In the data rows, 128 means zero.
Here are some points, one per row:
[118 131 143  96  98  97 100 161  81 159 168 155 103  87 142  66 145 149
 124 200  83 143 112 175 117 104  96 156 133 155 104  75  81 127 157 163
 139 127  75 117 145 120 101 128 123 182  60 142 191  93 105 136 160  64
 126  50  73 111 127 127 109 131  98 164]
[ 64 156 111 156  72  92 131 165  84 137 143 151 106 123 116 145 159  85
 180 150 116 183 123 106 128  93 130  73 116 138 169 211 136 137 139 156
 155 135  99  98 128 144 153 184 100  87 133 159  82 126  87 120  63  81
 134 119 168 181  53 115 125 101 133 113]
[119 160 174  90 136 150 164  90 195 130 113 111 169 164 132 142 170 103
 112 147 116 115  77 141 114 120  93 150  84 142  77 131 129 108 132  97
 128 173 119 167 158  97 131 133 165 146 101 143 133 131  90 138 129  81
 170 196 105 190 114  59 141 100 128 217]
[135 105 138  90 190 112 151 165 131 125 150 175 152 165  94 135  91  22
 198 100  93 118  96 133 167 156 169 172 116  93 145 111 120  76 132 139
 134 112 166 152 174 149 132  96  71 169 153 148 162 112 144  61 124 127
 157 147 102 160  99 145 146 150 137  25]
[178  99 113 118 135 119 142 101 162 160 160 151 111 128 169 150  84  96
 131  98 124 148 187 176 135  92 119 119 153  91 117 123 123 141 141 151
 102 209  98 182  74 158 155 154 144 123  66 130 105 189 111 134 116 108
 158 118  98 152 194 155  87  86 167 104]
[160  51  58 111 132 111 131 136 112 102 108  88 129 131 138 129 155 109
 117 147 119 178 136 138 137 154 144 100 102 131 119  53 122 169 160  77
  36 139 167  92 133 136 103 161 110 157 110 146 119 109 174 176  81 110
 170 127 198 163 133 135 210 149  94 134]
[ 58 152 165 175  99 201  57 121 144 108 163  92 119 134  88 103 127  89
 142  95 147 164 151 165 164 130 181 154 110 129 104 103 111 184  92 146
 168 151 130 158 163 172 162 154  69 139 126 145  90 134 182 113 147 129
  78 128 133 126 134 118 153  60 134 111]
[124 129 146 167 134 134 139 133 139 135 101 164 101 100  97 112 127 109
 168 193 120 153 128  96 110 168 143  66 150  95 127  77 117 162 146  95
 131 137 153 137 135  82  78 124 149 126 143 140 105 154 170  91 183 116
 114 117 117 109 135 137  96  53 116 101]
[158 137  95 112 128 115 137 144 123 132 160 120 121  87 102 102 134 151
  88 122 128 105 129 131 138 110 107 173  59  66 105 140 174 145 106 145
  94 158 123 102  92  33 181 135 127 112 116 157 117 121 139 150 182  30
 105 165  87 111 101 151 154 144 117  50]
[161  48 141 107  74 157  76 140 147 190 153 102 105 152  99 115  85 152
  92  99  50 144 143 108 132 164 135 100 128 174 105 161 125  95  64 142
 134 135 149  86 149 136 104 149 145 125 175 122 117 113 136 125 162 133
 113 164 110 111 110 152 131 106 120 181]
[139  98 102 107  98 111 104 121 118 105 113  84 164 123 188 129 124 132
 147 169 109 134 145 101 146 172  92  85 127  88 119  80 135 156 143 140
 152  97 136 189 182 133 187 152 121  96  73 139 156 166  83 113 104 186
 114 199  69 104 126 117 162 139 107 118]
[135 125 107 108 122 168 145 173 146 110 117 131 168 116  96 141 127 112
 109 122 122 126 171 126 175  99 128 130 114  67  68 152 203 139 175  83
 166 158 177 152 144 124  57 150 148 151  72  69  95  96  96 165  99 137
 126  68 166 135  78 181  94 184 157 102]
[120 134 131 126 124 148 144  95 158 147 176 183  87  39 151 157 145 154
 102 130 161 155 122 132  63 128 122 133 166  78 110 121 145 110 143 124
 184  96 114 125  72 122 167 128 127 216 141  64 155 103 150 117 117 120
 139 165 166 135 115 141 245 142 121 120]
[120 132 152 187  82 110 123 139 116 118 130 129 144 110  86 139 113 147
 128 186  97 117 101 177 153 117 137 115 120 121 147 151 163  90 131 159
  93 155  69 202 126 132  82 139 128 178 184 121 124 211 133 130 142 168
 158 145 163  57 168  33 127 196 116 107]
[134 137 121 143  90  88 107 113 169 124 106 141  92 147 162 151 125 108
 166 151 119 134 149  82 192 114 128 207  96 174 163 138 112 126 157 149
 122 103 134 104 121 131 174  82 109 119 105  63 142 196 124 173 205 155
 103 122 126 148  97  83 149 159 103 154]
[ 29 107 152 149 164 143 178 106  97  49 131  96  73 218 137 164 125 122
  70 129 181 122 120  90 123 101 145 110 111  66 133 164 122 130 150 146
  81 107 147 118 112 156 105 134 115 133 122 103 117  59 129 109 169 111
 127 129 131 134 135 124 117 132  98 113]
[117 115 186 147 123 162 130  95 154 154  92 152 117  81 130 169 105 143
 155 161 160  46 154  76 115 138 173  45  73 144 133 120  99 124 117 124
 115 120 135 104 146 143  91 112  87 119 120 176  92 125 150 118 156 120
 146  84  79 148 141 141 110 124 155 105]
[ 80 151 128 110 181 111 152 122 109 119 155 138 188 113  95 118 148 169
 134  95 108  84 135 104 104 118 100  72 118 184 171 153  73 102  56  97
 138 123  92 115 106 108 128 125 105 176  44  83 195 140 144 148 145 159
 103 167 164 118 138 133  65 105 114 146]
[ 31 111 139 138 161 135 156 121  99 176 112 125 118 121  95 140 168  78
 120 104 115 122  79 129  95 157  71 136 129 126 134 141 139 137 167 167
 102 151 177 162 130 111 180 112 112 144 165 137  85 101 125 150 118 177
 117 127 115 138 137 122 119 193 163 144]
[124 113 129 118 133  82 133 211 164 127 117 145 113  99 113 171  88 173
  70 157 185 166  87 172 129 153 118 130 138  89 122  84 111 172  85  92
  72 110 146 136 127 155 163 140 176  93 120  96 129 161  74 118 109 176
 127 177 124 176 144 154  81 123 106 140]
[126 112  73 111  71 146 107  85  60 118 155 143 161 116 131 177  80 147
 141  90 153  70 162 167  28  92  98 164 173 110 171 115  96 110  83  98
 135 119 149 125 174  77 100  96 145  98 139 107 118 136 126  99 144 127
 175 125 110 183 131  60  91 107 118 144]
[139 151 118 127 210 138  65 128 143 143 138 103 129 144 160 125 183 109
 148 186  96 136 130  57 121 130 147 195 126 130  85 121 118 191 124 146
 157 153  80  92 110 131  88  90 156 159 155 154 137  83  71 134 138 149
 178 173 143 139 141  98 107  97 133 117]
[ 60 153 117  75 135 153  93 153 124 132 118 109 140 113 159  95 101 177
 207  63 119 150  65 152 143 103 142  91 116  99 129 114 129 126 143 157
 153 100 202 121 135 175  86 149 136 150 141 152  90 164 130 170 167  74
 136 165 148 122 162 164  99 139 112 170]
[128 151 130 104 140 148 139 128 108 110 129  99 153  94 148 128 136  86
 143 108  74 143 113  97  45 131 127 177 127 147 168 140 136 104 105  54
 119  73  82 130 120 235 117 115 137 142 133 135 111 120 122  98 157 155
 147 119 108  55 110 172 163 136 162 103]
[141 168 146  58 118 132 162  77  95 184 157 158  69 190 133  58 118 157
 118 173 162 155 177  89 121 123 122 115 128 163 149 129 132 152 103 111
 109 130 138 139 214 109 125 109 144 119 159 128  62 125 114 128 120 123
 117 101 197 112 126 168 123 183 141 123]
[184 177 106 136 109  97 136  65  67 117 129 163  93 106  96 145 122  96
 144 147 146  87 112 126 134 130 126  90  71 139 123 167 128  96  89  85
 107 120 182 149 106 169  98  98 116 136 131 169 142  57 104 164 101 149
  59 129 127 139 180 145 124  96 119 122]
[182 122 151 142 103 112  49 155 157 100  97 154 164 155 108  57 154 161
 126  78 168  98 198 127  98 159  74 129 131 105 161 118 160 131 184 164
  98 150  60 140 116 130 133  94 131 143 174 157 158  55  89 115 163 131
 119 114 204 138 151  91 141  93 166 147]
[140  57 103 160 116 148 132 146  87 173 120 171 106 185 145 146  66 108
 126 135 134  88  80 176 103 144 183 148 124 113 121 102 144 181 152 157
 155 121  37 131 108 108 130  63 113  95  90 125 116 160  59 154 114 143
 105 157 180 125 110 128 124  98 114 152]
[155 151 112 116 136 147 160 160 185 110 162 146  61 125 125 146 214 177
 158  78  92  83 111 128 194 105 117 146 142 138 170  88 128 128 135 136
  79  69 128 159 111  74  75 143  99 114 127 144  85 113  94 118 113 150
 151  97  89  62 137 127 154 111 173 191]
[127 102 144 135 147  78 146 140 143 142 112 104 144 126 123  91 192 148
 109 106 145  80 123 131 126 133 185 112 164  99 157 120 115 125 128  96
 187 167 189  43 167 164 168 123 118 123 106 106 133 116  81 158 114 145
 125 109 142  76 176  89 186 123 158 102]
[120 129 137 143 166 122 116 144 104  61 132 159 119 150  92 191 167 125
  92 148 177 117 181 155 110 141 123 139 124 238 100  81 171  92 133 151
 172 111 149 123 141 106 114 118 174 133  98 132  91 163 158 121 155 114
 153 158  89 106  99 152 146 151 134 138]
[204 184 173 198 116 138 135 188  88 115  77 117 101 141 137 119  96 191
  74  48  44 158 119 121  90  89 128 148 136 139 114 137 153 126 144 133
 157 113 139  89 158  70  73 142  80 139 135 157 130 178 132  98  91 155
  94 180 128 140 173 118  97 179 137 131]
[122 118 114 123 113 138 151 155 111 111 112 166 144 177 178 121 131 132
 155 131 176 102 141  77 186 157 162 162 181  89 109 168 161  88  77 102
  64 181 111 124  84 134 126 150 108 113 143 181 175 182 153 120 168  95
 107 130 111 110 131 138 142 153 132 204]
[137 119 128 155 173 146 161 141 125 110 112 148 106  89  96 103 117  78
 134 127 106  99 144 148 154 125 105  70 117 110 131 132 125 226 100 135
 162 116 121  99 143 163 171 132 122 109 200 106 159 127 154  97 141 104
 133 127 145 103 124 112  82 152 130 191]
[ 72 151 149 116 133  71 168 101 115 116 128 109 143  90 177 136  88 108
 116 129  69 154 136 101 132 111 139 113 179 124  33  79 138 102 112 148
 121 101  70 108  89 144 176 125 107  65 153 123  67  69 169 147  69 144
 102 116 138 157  97  94 150 117 144 141]
[152 107 177 152  88 131 112 129 124 132 105  84 149  74 136 132 139  69
 141 102 162 180 139 160 166 127 172 101 146 144  97 199 106 153 106 121
 166  91 192 130 107  70 153  96  86 116 133 149 165 101 134  84 131 113
 167 119 152  67 147 158 130 105  80 142]
[124 156 164 143 127 145  97  98 129 131 140 100 144 145 144 152  38 130
 145 165 130 159 156 161 120 148 113 155  60 113 207 146  88 123 135 106
 139 122 155  90  85  70 125 131 149  95 115 137 160  90 182 120  55 114
 136 114 140  76 145 144 156 137 129 138]
[158 136 100 178 168 158 151  99 155 188  83  99 155 121 128 100 116 165
 156 124 188 162 155 109 126 127  76 168 137 118 113 101  81  71 123 199
 102 159 161 132 110 199  96 114 135 157 145 135 166 122 123  77 107 119
 118  98 142 108  36  97 148 121 112 111]
[129 176  58 141  97 116 122 151 182 137 106 134 160 178 163 140 177  79
  76 132 116 138 150 175 136 163 107 103 146 150 117 121 123  87 123 129
 122 141  94 142 143 120 112 134 108 143 174  43 125 134 150 160 128 108
 140 122  98  97 186 113  99 158 100 121]
[124 137 112 162 103  81 129 128 140 139 153  81 142 185 155  68 155 120
  88 116 153  47 112 125  97 155  71 132 145 126  59 158  54 118 150 102
 155  81 143 164 101 122 143 115 152 107 130 149 112 176 185 150 100 153
 103  98 131 118 101 142 159 121 143 102]
[141  96 120  86 105 154 199 122  96 147 143 108 169 105 142  59  91 148
 120 125 163 153 122 110 128 124 137 153 100 192 176  82 159 146  98 106
 173  78 135 161  89 116 103 191 116  95 159 123 159 143  91 180 151  94
 158  99  95 196 110 101 116 139 144  75]
[108 170 122 127 139 153 115  67 143  92 156 140 158 149 125 156 143 109
  98 108  74  89 131 130 135 107 128  85 207 124 156 110 138 115 115 137
  84 101 142 110 111 105 145 133 183 129 139 187 212 126  71 133 138 134
  84  79 133 146 125 169 125 147 146  90]
[176 139 120 111 181 163  52 119 145 134 121 112 127 135 109 123 117 147
 131 168 161 162  49 130 169 122 116  75 195 147 141 178 196  99 127 125
 140 129 100 102 112 132 154 111 129 103  45  85  89 135 187 117  84 117
  92  85 120 154 134  62 122 145 172  96]
[149 117 141  70  92 136 166 132 119 138 144  88 109 117 151 177 186 165
 173 106 130  99 107 156 145 171 129 182 142 162 144 152 131 184 173 146
 119 188 105 114 142 166 103 142 178  80 112  98 149  98 199 107 149 136
 103 122 170 176 119 149 115 118 134  82]
[147  93 128 155 160 125 119 133 136 147 126 151 127 129 109 103 175 119
  76 122 139 158  83  82 159  71 136 172  99 102 175 118 106  45 164 123
 149 124  83 107 161 168 131 117 192  77 125 120 134 155 136 112 120 168
 133 151 130 165 168 178  87 123 108 166]
[119  96 111 140 177  89 155  67 174  72  99 133 127  90 105 158  62 198
 134 140 111 168 127 147 113 166 113 173 138 169 150 212 128 102 137 112
 140 125 109 131 152  96 120 154  89 142 193 152 115 123 108 136  96 131
  99 125 102 140 122 181  86  95  86 142]
[148 156 132 100 119 106  74 152 111 109  93 104 135 150 111 128 109 165
 135 106 173 127 146 123 100  72 210  90 118 173  89 140 132 167 161 148
 106 158 153 161 110 120 215 138 185 144 130  80 143 124 150 134  92 186
 197  89  54  97  94 141 123  90 101 127]
These points spread out most along one direction. How far along it is each point below, from 0 to 99? The average is 50, and the first point in the table lies past the average. One standard deviation of the points above along it is 16.
[122 118 114 123 113 138 151 155 111 111 112 166 144 177 178 121 131 132
 155 131 176 102 141  77 186 157 162 162 181  89 109 168 161  88  77 102
  64 181 111 124  84 134 126 150 108 113 143 181 175 182 153 120 168  95
 107 130 111 110 131 138 142 153 132 204] 59
[161  48 141 107  74 157  76 140 147 190 153 102 105 152  99 115  85 152
  92  99  50 144 143 108 132 164 135 100 128 174 105 161 125  95  64 142
 134 135 149  86 149 136 104 149 145 125 175 122 117 113 136 125 162 133
 113 164 110 111 110 152 131 106 120 181] 52
[120 129 137 143 166 122 116 144 104  61 132 159 119 150  92 191 167 125
  92 148 177 117 181 155 110 141 123 139 124 238 100  81 171  92 133 151
 172 111 149 123 141 106 114 118 174 133  98 132  91 163 158 121 155 114
 153 158  89 106  99 152 146 151 134 138] 59
[148 156 132 100 119 106  74 152 111 109  93 104 135 150 111 128 109 165
 135 106 173 127 146 123 100  72 210  90 118 173  89 140 132 167 161 148
 106 158 153 161 110 120 215 138 185 144 130  80 143 124 150 134  92 186
 197  89  54  97  94 141 123  90 101 127] 47
[128 151 130 104 140 148 139 128 108 110 129  99 153  94 148 128 136  86
 143 108  74 143 113  97  45 131 127 177 127 147 168 140 136 104 105  54
 119  73  82 130 120 235 117 115 137 142 133 135 111 120 122  98 157 155
 147 119 108  55 110 172 163 136 162 103] 40
[124 129 146 167 134 134 139 133 139 135 101 164 101 100  97 112 127 109
 168 193 120 153 128  96 110 168 143  66 150  95 127  77 117 162 146  95
 131 137 153 137 135  82  78 124 149 126 143 140 105 154 170  91 183 116
 114 117 117 109 135 137  96  53 116 101] 36
[119  96 111 140 177  89 155  67 174  72  99 133 127  90 105 158  62 198
 134 140 111 168 127 147 113 166 113 173 138 169 150 212 128 102 137 112
 140 125 109 131 152  96 120 154  89 142 193 152 115 123 108 136  96 131
  99 125 102 140 122 181  86  95  86 142] 47
[118 131 143  96  98  97 100 161  81 159 168 155 103  87 142  66 145 149
 124 200  83 143 112 175 117 104  96 156 133 155 104  75  81 127 157 163
 139 127  75 117 145 120 101 128 123 182  60 142 191  93 105 136 160  64
 126  50  73 111 127 127 109 131  98 164] 71
[160  51  58 111 132 111 131 136 112 102 108  88 129 131 138 129 155 109
 117 147 119 178 136 138 137 154 144 100 102 131 119  53 122 169 160  77
  36 139 167  92 133 136 103 161 110 157 110 146 119 109 174 176  81 110
 170 127 198 163 133 135 210 149  94 134] 39
[141 168 146  58 118 132 162  77  95 184 157 158  69 190 133  58 118 157
 118 173 162 155 177  89 121 123 122 115 128 163 149 129 132 152 103 111
 109 130 138 139 214 109 125 109 144 119 159 128  62 125 114 128 120 123
 117 101 197 112 126 168 123 183 141 123] 44
[141  96 120  86 105 154 199 122  96 147 143 108 169 105 142  59  91 148
 120 125 163 153 122 110 128 124 137 153 100 192 176  82 159 146  98 106
 173  78 135 161  89 116 103 191 116  95 159 123 159 143  91 180 151  94
 158  99  95 196 110 101 116 139 144  75] 51
[158 136 100 178 168 158 151  99 155 188  83  99 155 121 128 100 116 165
 156 124 188 162 155 109 126 127  76 168 137 118 113 101  81  71 123 199
 102 159 161 132 110 199  96 114 135 157 145 135 166 122 123  77 107 119
 118  98 142 108  36  97 148 121 112 111] 48
[176 139 120 111 181 163  52 119 145 134 121 112 127 135 109 123 117 147
 131 168 161 162  49 130 169 122 116  75 195 147 141 178 196  99 127 125
 140 129 100 102 112 132 154 111 129 103  45  85  89 135 187 117  84 117
  92  85 120 154 134  62 122 145 172  96] 50
[124 156 164 143 127 145  97  98 129 131 140 100 144 145 144 152  38 130
 145 165 130 159 156 161 120 148 113 155  60 113 207 146  88 123 135 106
 139 122 155  90  85  70 125 131 149  95 115 137 160  90 182 120  55 114
 136 114 140  76 145 144 156 137 129 138] 34
[134 137 121 143  90  88 107 113 169 124 106 141  92 147 162 151 125 108
 166 151 119 134 149  82 192 114 128 207  96 174 163 138 112 126 157 149
 122 103 134 104 121 131 174  82 109 119 105  63 142 196 124 173 205 155
 103 122 126 148  97  83 149 159 103 154] 67
[120 134 131 126 124 148 144  95 158 147 176 183  87  39 151 157 145 154
 102 130 161 155 122 132  63 128 122 133 166  78 110 121 145 110 143 124
 184  96 114 125  72 122 167 128 127 216 141  64 155 103 150 117 117 120
 139 165 166 135 115 141 245 142 121 120] 45
